(in the rows, 128 means zero)
One turn sends every row of this set to another row. A few are shown first. Where does it send the rows asked after them?
fupa: [137 129 124 137 117 156 122 125  90 129 110 165 112 164 121 127 108 118
 133 123 146 136 150 130 136 104 143 103 156 137]
taku: [144 125 121 105  98 146 130 151 131 116 130 150 128 155 141  81 121 136
 147 109 157 142 152 142 146 113 120  94 148 154]
som: [144 136 128 108  87 171 135 138 108 153 129 150  86 144 129 118 103 126
 131  98 157 119 151 126 117 125  77  80 159 151]
Fupef: [139 127 144 122  90 185 140 112  98 148 121 132  87 145 130 110 117 114
 108 128 156 121 147 119 135 110 111  91 106 129]
sev: [139 126 139 121  82 187 136 110  96 142 122 139  83 141 133 105 119 118
 116 129 157 125 144 122 124 113 110  90 105 131]
kof: [146 139 134 110  91 167 133 139 107 155 129 149  87 154 137 124 103 120
 124  94 157 123 156 128 126 119  78  81 158 150]
Suz: [151 126 131 109 104 141 124 153 131 118 134 148 129 158 145  87 122 133
 142 109 156 141 153 137 152 111 119  98 142 154]
nunu: [151 116 130  86  94 140 121 112  99 140 123 148 127 121 153 105 124 120
 161 123 156 135 138 137 147 100 110 100 129 118]
nosu: [153 137 142 116  93 163 128 143 109 153 131 147  88 142 133 126 107 125
 128  98 156 116 144 114 120 127  75  89 151 151]
vapel: [144 118 133  87 101 139 138 120 105 149 115 136 134 118 144 107 127 120
 153 119 155 125 129 129 154 102 111 107 133 111]
ninaf: [135 127 125 137 124 158 131 129  94 133 108 155 118 152 104 126 108 120
 134 127 145 123 143 120 137 110 142 107 158 136]
dese: [151 118 137  87 105 137 125 115 101 147 124 140 133 124 145 112 121 114
 151 124 156 128 141 132 160  98 111 103 128 117]
sas: [141 116 121  79 100 147 135 111 101 148 120 141 132 123 136 103 116 116
 155 124 155 129 146 142 158  98 112  95 138 118]
Kib: [136 130 130 143 112 152 129 132  93 128 101 162 112 159 130 128 120 124
 134 117 146 135 133 123 127 107 143 112 154 129]
ket: [136 124 136 120  84 190 142 111  99 144 119 134  85 136 124 102 118 120
 116 130 156 119 141 119 124 116 110  90 108 130]
tukit: [147 138 140 113  99 165 139 144 112 159 128 140  92 143 125 126 104 123
 123  97 156 111 147 116 127 125  77  88 156 149]
Nel: [132 127 137 120  80 188 147 113  98 147 114 136  84 146 136 104 123 118
 111 123 157 126 142 126 126 110 112  90 110 124]
Razub: [151 127 137 112 108 138 129 158 134 119 131 142 131 153 142  89 126 135
 140 108 156 135 144 129 152 115 118 105 140 151]
mogo: [142 125 128 143 115 154 120 129  92 124 110 162 112 146 115 125 115 128
 143 128 145 128 132 116 123 115 140 111 151 137]
memet: [143 123 123 106 109 147 138 155 136 121 130 138 135 145 123  81 119 137
 144 113 155 128 147 132 152 119 119  99 149 154]
pizi: [143 113 123  84  97 145 133 114 103 144 120 140 131 111 134 101 122 123
 162 126 155 125 133 132 148 106 110 100 135 118]
Nikuz: [149 125 132 111 109 141 133 158 135 119 132 140 133 143 131  85 124 139
 145 112 155 128 140 126 149 120 117 104 143 153]
mun: [134 127 142 122  85 186 148 116 101 148 114 131  87 141 132 107 123 119
 110 124 156 120 137 118 128 113 111  94 108 124]
noluz: [126 127 117 136 111 159 140 131  95 131  98 159 114 154 115 120 116 127
 137 119 146 130 133 127 126 110 144 107 164 129]
zos: [140 119 124  82  93 143 136 114 101 146 114 145 129 128 153 103 125 118
 155 117 157 137 139 144 152  96 113  98 137 112]
Veka: [139 125 118 103 102 149 140 153 134 121 127 144 131 151 131  79 120 137
 144 109 156 135 150 140 149 115 120  95 152 152]
suli: [140 137 132 111  90 169 145 144 112 157 122 143  89 142 127 119 107 127
 127  93 157 114 143 121 120 126  78  86 162 146]
kagid: [148 140 141 115  89 163 133 144 109 154 126 149  87 150 144 126 110 124
 124  91 157 122 145 122 120 122  77  88 154 146]
Bon: [133 126 136 118  87 190 146 110  99 149 118 133  87 145 125 105 115 114
 110 128 157 122 150 125 133 110 111  88 111 129]
rofef: [134 124 115 136 107 161 123 124  90 123 108 168 109 151 116 118 110 127
 146 127 146 135 142 129 120 111 142 102 159 138]

suli -> som
noluz -> rofef
Nel -> sev
Where do these go?
nunu -> dese
Razub -> Nikuz

One turn sends every row of this set to another row. A few are shown first. Where does it send the rows asked after them?
pupak: [125 106 149 125 115 117 121 125 137 152 136 172 132 122]
Vut: [143 104 142 135 113 147 136 120 144 104 128 156 141 108]
gasor: [132 120 130 125 134 134 121 165 105 129 128 152 122  95]
Tik: [166  99 127 131 129 136 141 130 124 118 139 164 135 121]
Sonek: [104 122 147 119 127 123 121 129 129 154 135 171 132 120]
mus: [143  98 148 123 141 116 148 116 145 128 134 134 137 116]
keke: [114 120 138 117 148 119 157 132 137 124 137 133 143 112]
lifas: [140 102 153 122 151 120 142 110 142 134 131 135 132 117]
ved: [154 103 136 130 126 131 116 155 111 131 127 152 118  98]
Zek: [123 133 119 120 149 146 147 145 109 117 141 162 138 118]
tebo: [153 105 140 129 134 134 111 149 110 136 125 152 115 100]
Mil: [123 107 145 124 109 115 126 131 138 148 138 172 136 120]
vosuk: [130 114 134 132 112 147 143 130 141 100 130 155 145 106]
nivam: [146 104 150 135 123 152 127 110 141 112 123 156 134 111]
sulet: [111 124 144 116 158 124 151 126 133 130 135 133 138 113]
Tuvop: [106 134 139 126 135 158 138 129 129 107 126 154 141 106]
Tinov: [117 120 150 116 163 125 144 117 133 135 131 134 133 115]
vefi: [110 133 147 126 144 161 129 119 127 115 121 154 134 110]
vobof: [156 111 140 126 157 150 124 115 114 133 130 164 124 125]
bosu: [130 122 133 125 140 138 117 159 102 134 126 152 118  97]
mup: [130 112 154 119 161 125 140 111 137 137 129 135 131 117]
Kol: [114 126 134 129 121 151 145 134 135 101 130 154 145 104]
Vefe: [124 111 137 120 139 114 159 132 142 121 139 133 144 112]
Rur: [139 114 129 127 127 131 124 166 107 127 130 152 124  95]
rin: [120 110 152 123 122 120 117 121 135 155 133 172 129 122]
Rinim: [101 124 143 119 122 120 126 135 130 149 139 171 135 119]
pizab: [138 111 155 132 136 157 122 104 136 118 119 157 130 112]
mog: [124 135 129 119 162 152 137 134 105 126 135 162 131 121]
Vipir: [105 120 140 121 114 117 130 139 133 146 140 171 138 118]
veko: [114 112 141 123 108 114 130 137 137 146 141 172 138 119]
felin: [168 100 136 130 142 143 129 119 121 126 134 165 128 124]
Buvar: [137 101 141 122 136 113 155 126 145 123 138 134 141 114]
zimem: [148 107 131 129 124 129 122 162 111 128 129 152 122  96]
nete: [139 125 138 122 165 153 127 121 107 133 130 163 125 124]
Bobab: [145 111 141 127 141 138 109 148 106 138 122 153 113 100]
Siv: [123 123 154 129 145 161 122 108 130 119 118 155 129 111]
Beke: [152 109 118 128 126 135 150 143 122 111 144 163 141 118]
pip: [136 119 139 125 144 139 112 153 102 138 122 152 115  98]
Sugim: [111 118 151 120 127 123 118 124 131 156 133 172 129 122]
Dubik: [135 122 115 124 134 139 153 150 115 111 144 163 143 117]

Rinim -> Vipir
Vut -> nivam
Tinov -> sulet
Where do these go?
Zek -> Dubik
zimem -> ved

One turn sends every row of this set to another row. A few are shown first. Where does it send the rows asked after them?
Liso: [101 105 128 134 119 147 107 129 125 161 147 145]
Feni: [133  89  96 125 133 150 128 113 117 147 128 144]
kuz: [146 103 122 129 152  95 122 119 124 161 146 144]
vom: [134  93  90 121 130 147 129 119 122 143 144 142]
vudo: [135 127 127 122 106 126 133  99 124 145 146 144]
Nezip: [127 108 116 126 138  90 117 105 123 167 141 149]
noter: [127 107 115 127 140  91 115 106 124 168 144 148]
vulib: [123 107 117 122 129 146 117 144 115 147 162 134]
Leta: [127 108 146 126 110 140 131 130 118 159 138 144]
fepe: [123 111 120 129 135 144 123 128 114 112 146 147]
Foge: [122 102  88 136 135 120 109 120 134 160 123 136]
Bugit: [129 114 132 126 150 146 116 104 128 121 135 148]
Luku: [135  95 101 122 122 144 138 109 116 140 124 149]
varul: [147 105 124 127 148  93 126 118 124 159 146 146]
rizeg: [126 105 140 126 117 143 130 124 102 146 121 147]
mur: [115 104 127 129 141  89 116 111 127 147 124 143]
ded: [128 117 125 123 148 143 117 110 132 119 149 145]
ped: [125 113  84 129 123 111 117 124 137 150 136 137]
fuvig: [122 113 109 145 150 102 112 132 122 139 156 135]
suza: [127 111 137 122 109 139 129 137 123 156 156 140]
zovez: [136 100  95 118 120 141 138 116 120 135 139 147]
rolu: [122  95 128 130 138 154 112 133 108 158 134 137]
vudin: [117 110 122 125 136  84 120 116 130 142 138 141]
kez: [147 106 126 128 147  93 126 116 122 159 140 147]
dukil: [127 117  94 129 114 107 127 116 132 146 121 144]
seti: [127 108 115 127 139  90 115 106 125 166 144 149]
Tora: [146 102 125 130 151  96 123 116 122 162 139 146]
Fak: [114  99 121 132 151  94 107 115 129 153 132 138]
Dala: [131 121 109 122 123 135 116 114 133 153 171 132]
lasi: [122 105 118 132 144 150 114 129 115 118 145 144]
ruku: [127 103 117 133 141 148 102 105 126 170 146 132]
til: [104 115 134 129 103 137 123 124 122 151 143 152]
pabud: [125  99 144 130 122 148 121 131 118 168 138 140]
Navop: [124 112 130 150 141 100 124 113 111 138 120 147]
suv: [124 106  99 136 126 115 119 111 128 156 107 143]
Gulil: [115 105 115 127 146  89 110 120 133 148 145 136]
vido: [128 116 128 117 109 135 135 135 110 136 150 144]
nisu: [103 107 136 134 113 144 115 121 120 159 133 151]
Nufi: [102 114 125 129 109 140 116 131 127 154 156 147]
zokeb: [131 110 134 133 124 140 119  91 118 161 122 143]
Mos: [125 103 135 127 122 146 119 139 123 165 155 136]
tomuz: [127 107 116 127 141  90 116 104 123 168 141 149]
ripel: [130 118 130 123 144 142 121 106 130 117 141 148]
Dode: [124 108 127 132 135 145 123 122 110 114 133 150]
Muz: [125 122 120 141 133  93 129 123 118 129 145 144]
digu: [128 112 126 126 153 148 113 108 130 123 142 145]
kile: [120 102 119 152 159 109 106 122 116 149 131 138]
Sepur: [122 102 125 135 145 151 116 123 111 120 133 148]

vudo -> zokeb
fuvig -> Muz
rolu -> vulib
Where do these go?
suza -> Leta
Gulil -> vudin
ped -> dukil
Luku -> Feni
ripel -> Bugit
Liso -> Nufi
kuz -> varul
lasi -> fepe

One turn sends every row of this set to another row. A few are shown first. Where does it send the rows asked after them?
vugeg: [151 124 140 117 143 119 130 135 142 129 130 124 133 147 128 122 143 157
 133 108 110 118 133 130]
degu: [109 139 128 129 117 118 131 130 143 126 111 154 134 143 113 151 134 122
 128 143 144 119 141 135]
gedok: [122 112 143 122 118 120 115 131 117 135 115 166 135 109 128 133 123 143
 117 124 130 127 137 109]
vuva: [135 137 154 137 109 137 138 113 139 135 135 126 137 134 121 123 135  98
 125 109 119 130 118 141]
pirut: [134 130 116 128 135 138 117 125 119 143 117 154 132 120 131 124 122 145
 137  93 124 124 133 113]
zuka: [146 143 132 122 113 157 133 145 133 141 112 124 119 138 112 121 129 139
 117 148 131 117 123 124]
zakib: [142  97 138 123 120 149 123 121 128 131 132 123 132 105 127 145 125 151
 133 145 148 136 129 118]
nabon: [125 132 129 111 111 122 125 132 136 133 130 109 110 120 132 144 144 126
 122 156 115 152 148 134]
Toz: [119 151 110 124 132 131 138 136 134 129 129 115 108 138 138 137 135 111
 150 133 144 144 125 126]
tuze: [126 120 127 139 141 130 141 130 120 139 134 110 139 134 136 167 118 122
 139 127 140 116 136 131]
tudo: [144 119 125 122 147 147 130 133 138 121 147 133 134 115 131 139 142 131
 151 119 137 127 157 110]
zum: [123 133 148 127 114  98 132 156 130 118 109 120 125 119 126 131 127 116
 124 131 119 115 148 142]
Zozim: [156 128 142 141 158 128 132 122 130 114 117 144 144 115 135 146 123 128
 123 145 142 137 131 141]
Zed: [101 126 127 137 135 143 136 108 142  94 114 129 136 112 127 131 121 124
 128 124 141 128 124 135]
kuve: [143 132 137 116 138 143 135 128 117 138 117 145 123 117 140 135 106 144
 112 122 138 125 156 113]
leko: [138 144 117 136 116 149  93 126 138 131 128 137 122 128 109 139 143 113
 124 118 119 142 145 125]
sofe: [145 149 124 115 144 101 131 129 126 116 115 117 139 120 114 123 144 146
 138 127 137 121 121 121]
vavuf: [132 144 167 138 123 142 137 111 142 135 126 119 139 148 137 124 140 113
 124 132 118 126 127 127]
muvo: [142 114 144 153 129 129 124 131 128 122 116 142 129 125 118 147 133 104
 118 163 124 127 134 110]
nup: [145 129 122 143 134 114 116 137 135 127 117 115 136 109 148 126 121 126
 119 119 120 168 141 116]
guzuv: [127 113 114 143 107 131 118 123 142 136 125 128 120 139 113 140 119 118
 130 112 118 123  98 122]
lud: [117 143 132 127 154 133 114 129 142 106 125 133 113  99 136 140 113 122
 136 142 136 140 130 134]
godol: [141 147 121 120 126 124 117 138 136 132 120 113 117 135 136 105  92 113
 127 140 121 130 127 128]
rel: [126 103 113 100 119 130 130 116 147 118 134 146 146 123 129 127 134 141
 142 121 141 122 123 117]
goba: [131 131 112 122 112 123 130 135 124 125 109 129 130 119 122 118 164 119
 142 150 122 141 110 131]
Romud: [129 103 145 121 122 131 103 131 140 116 141 146 114 129 129 126 114 121
 121 114 134 145 108 131]
manas: [130 105 124 111 113 138 106 110 130 119 131 123 144 118 143 147 129 112
 104 136 114 133 133 126]
pon: [122 115 126 136 134  95 139 142 131 121 104 126 134 139 144 121 126 128
 136 113 134 149 147 125]
Gim: [124 117 136 123 132 134 110 115 133 113 145 117 120 140 111 105 125 124
 130 128 121 140 154 104]
padi: [147 136 121 122 134 138 146 121 150 121 117 118 125 149 133 139 134 121
 112 123 108 107 149 119]
katel: [128 107 139 105 120 122 106 129 123 118 125 119  99 125 110 110 128 137
 135 129 119 139 136 135]
zofuv: [139 109 123 120 131 141 129 148 119 130 133 131 144 137 131 111 141 113
 142 131 113 107 116 109]
Rumev: [129 141 129 150 126 118  91 123 122 117  93 115 134 125 137 127 136 117
 136 125 123 136 125 129]
Gak: [140 131 134 139 130 120 145 132 130 129 134 109 148 105  97 122 126 149
 127 138 122 121 125 121]
nevar: [132 110 130 129 123 126 139 154 137 126 103 123 125 116 149 102 112 134
 123 131 119 149 121 126]
zikur: [132 133 157 144 119 128 133 106 139 144 133 137 145 138 122 124 125 102
 131 144 116 135 126 139]

vugeg -> Zozim
muvo -> guzuv
Where do these go?
vavuf -> zikur
kuve -> gedok
katel -> sofe
Zed -> Gim
nabon -> goba
tuze -> manas
godol -> zum
nup -> nevar
tudo -> zakib
zuka -> degu

